Each path is a new rotation, seen through one point. The rows after it are directions, each followed by how far the rotation turns it, in degrees per step (0 if it stays put).
Each turn is a multiple of 5 degrees from 10 to 175, or 0.
Each row of a path follows its step; steps can be skipped.

step 3: |  12 |  -8 |  -2 |   3 |   4 |  15 |  -4 | -12 |  -2 |   2 |  -2 |   4 |  -6 | -14 |   8 |  -6 |  -2 |  -1 |  -5 |  -7 |  -7 | -14 |  14 |   3 |  -4 |   3 |   2 |   3 |   6 | -10 |   6 |   7 |   0 |   7 |  -1 |   9 |  14 |  -9 |   6 |  -9 |  -1 | -12 |   1 |  -4 |  23 |
step 5: |  -8 |  -3 |  -6 |   2 |  -8 |   2 |  -8 |  -9 |  -1 | -13 |   4 |   2 |  10 |   8 |  -1 |  -2 |   1 | -10 |   1 |  -5 |   8 |  17 | -13 | -22 |   6 |   2 | -18 | -12 |   9 |  -9 |   4 |   0 |  12 |   1 |   9 |   2 |  -6 |  13 |   2 |   0 |   0 |   3 |  -4 |   2 |   0 |
step 6: |  -2 |   0 |  -7 |   1 |  -3 |   7 |  11 |   3 |   0 |   0 |  -1 | -14 |   7 |  24 |   7 |  -2 |   4 |   3 | -11 |   8 |   9 |   5 |  -9 |  -5 |   5 |  -6 |   2 |   4 |  -3 |  -9 |   4 |  14 |  -8 |   9 |  -7 |  -1 |   9 |  14 |   4 | -16 |  12 |   3 |   6 |   0 |  -5 |
step 11: |  -4 |  -7 |   2 |   5 |  -3 |  15 | -12 |   2 |  16 |   2 |   2 |   6 |   3 |  11 |   6 |   4 | -18 |   3 |  -1 |  18 |  14 |  20 |  -9 |  -7 |  -2 |  -1 |  -2 |   4 |   8 | -11 |  -2 |   4 |   0 |  -4 |   3 |   1 |   0 |  -8 | -11 |  -9 |   6 |   2 |  -1 |  -4 |  -2 |
step 13: |   8 |  -2 |  -5 |   3 |  14 |   0 |   2 |   3 |   0 |   0 |   3 | -19 |  -5 |  13 |  -3 |  10 |   7 |  -4 |  -4 |  -3 | -12 | -11 | -14 |   0 |   1 |   6 |  -2 |   8 |  -4 |   1 |  -9 | -10 | -14 |   0 |   2 |  -8 |  10 |  14 |  11 |  -6 |  -1 | -11 |   9 |  14 |  -3 |
step 14: |  10 |  -6 |  -1 |  -2 |   2 |  -7 |   2 |  -6 |   9 |  -8 |  -9 | -12 |   8 |  -2 |   6 |  12 |  -6 |   5 |   4 | -13 |  -1 | -27 |  -6 |  -3 |  -4 |  11 |   1 |   7 |   4 |  -8 | -14 |   4 |   3 |   4 |  -9 |   8 |  -1 | -11 |   1 |   1 | -13 |   4 |   3 |  -5 |   8 |
step 17: | -11 |   5 |   1 |   8 |   3 |   9 |  10 |  -6 |  -4 | -12 |   3 | -21 | -13 |   7 |  -4 |  -2 |  -9 |   2 |  -4 |  10 |  -2 |  10 |  -7 | -17 |  -3 |  -5 |  -6 |   4 |  -4 |  -1 |  -3 |  11 |   4 |  -8 |   4 |   6 | -15 |  -5 |  -8 |  -8 |   6 |   3 |   3 |   6 | -15 |
step 18: |   8 |   6 | -12 |  11 |   3 |  15 |  -6 |  17 |  13 |   4 |  -6 | -10 |  -1 |   9 |   2 |  11 |   5 | -11 |   6 |   6 |  -3 |   5 | -16 | -16 |   2 |   4 |   2 |   8 |   1 |   2 |   8 |   4 |   1 |  10 |  -9 |  -8 |   4 |  -6 | -12 |   4 |  -3 |  -2 |   0 |   5 |  -4 |
step 21: | -11 |  -6 |   3 |  -2 |  -4 | -11 |  -9 |   1 |   4 |  -2 |  -2 | -13 |  -6 | -21 |   9 |  -4 | -17 |   8 |  -3 |  -8 |  -5 |  -7 |   3 |  -8 |  11 |  -1 |  -9 |   2 |   5 |  -1 |  -4 |   1 |  15 |   9 |  -8 |   9 |   2 |   5 |   1 | -13 |  -9 |   4 |  -8 |   7 |  10 |
step 24: |  -2 |   4 | -13 |   3 |  12 |   4 |  17 |  -2 |   6 |  -3 |  -7 | -19 |   5 |  -3 | -11 |  -4 |  -1 |  -3 |   8 |   7 |  -3 |  14 | -17 |   2 |   6 |  -2 |  13 |  13 |   3 |  -6 |  -2 |   3 |  -3 |  -7 |   7 |  -1 |   6 |  10 |  -6 |   1 |  -6 | -10 |  -9 |  -1 |  -9 |
|  0 |  2 |  1 |  0 | -4 |  8 |  0 | -1 |  4 |  2 | -2 |  0 | -1 |  1 |  6 |  3 | -1 |  3 | -1 | -2 |  0 | -4 |  1 |  0 |  0 | -3 |  2 |  4 |  5 |  3 |  2 |  1 | -1 |  3 | -1 |  0 | -1 | -3 | -1 |  1 |  0 |  4 |  2 |  0 |  0 |  95
|  0 |  2 |  3 | -1 |  1 | -4 | -5 | -3 |  2 | -2 | -3 |  4 |  1 | -1 | -4 |  1 | -3 |  5 | -1 | -3 |  3 |  1 |  1 | -2 |  3 | -2 | -3 | -3 |  2 |  0 |  2 |  1 |  3 |  3 |  0 |  3 |  1 |  1 |  2 | -2 |  5 |  2 |  2 |  0 | -3 |  65
| -2 |  2 |  2 |  1 | -2 | -2 |  1 | -1 |  3 | -3 | -1 | -2 |  2 | -1 |  4 | -2 | -2 |  2 |  2 |  1 |  2 |  0 | -1 |  7 | -2 |  3 |  3 |  1 | -1 | -3 | -5 |  5 | -2 |  1 |  1 |  3 |  6 |  1 | -3 | -3 |  2 |  0 |  0 | -2 | -1 |  140
|  2 | -5 |  0 |  1 | -2 |  2 |  0 | -5 |  0 |  5 |  1 |  2 | -2 |  2 |  1 |  0 | -7 | -4 |  0 | -3 | -3 |  1 | -2 |  2 |  1 |  3 | -1 | -1 |  0 |  2 | -3 | -5 |  2 | -1 | -2 |  1 |  4 |  4 |  1 | -3 | -1 |  2 |  0 | -1 |  0 |  40
|  2 |  1 |  1 | -2 |  0 |  5 |  8 | -1 | -4 | -1 |  2 | -2 | -3 | -4 | -1 | -1 | -1 |  4 | -2 | -1 | -1 |  0 |  4 | -2 |  5 |  3 | -3 |  1 | -2 | -3 |  1 |  3 |  1 | -1 |  1 |  1 |  0 |  4 |  2 |  1 | -1 |  3 | -1 | -3 | -1 |  160
|  3 |  5 | -4 | -1 |  0 |  2 | -1 |  3 |  1 | -5 |  1 | -1 | -4 |  2 | -2 | -2 | -3 | -3 |  0 |  0 | -2 |  0 |  5 | -2 |  1 | -1 |  2 |  2 | -5 |  1 | -2 | -4 |  1 |  0 |  0 |  0 |  3 | -3 | -1 | -2 |  3 | -2 |  6 |  1 |  0 |  70
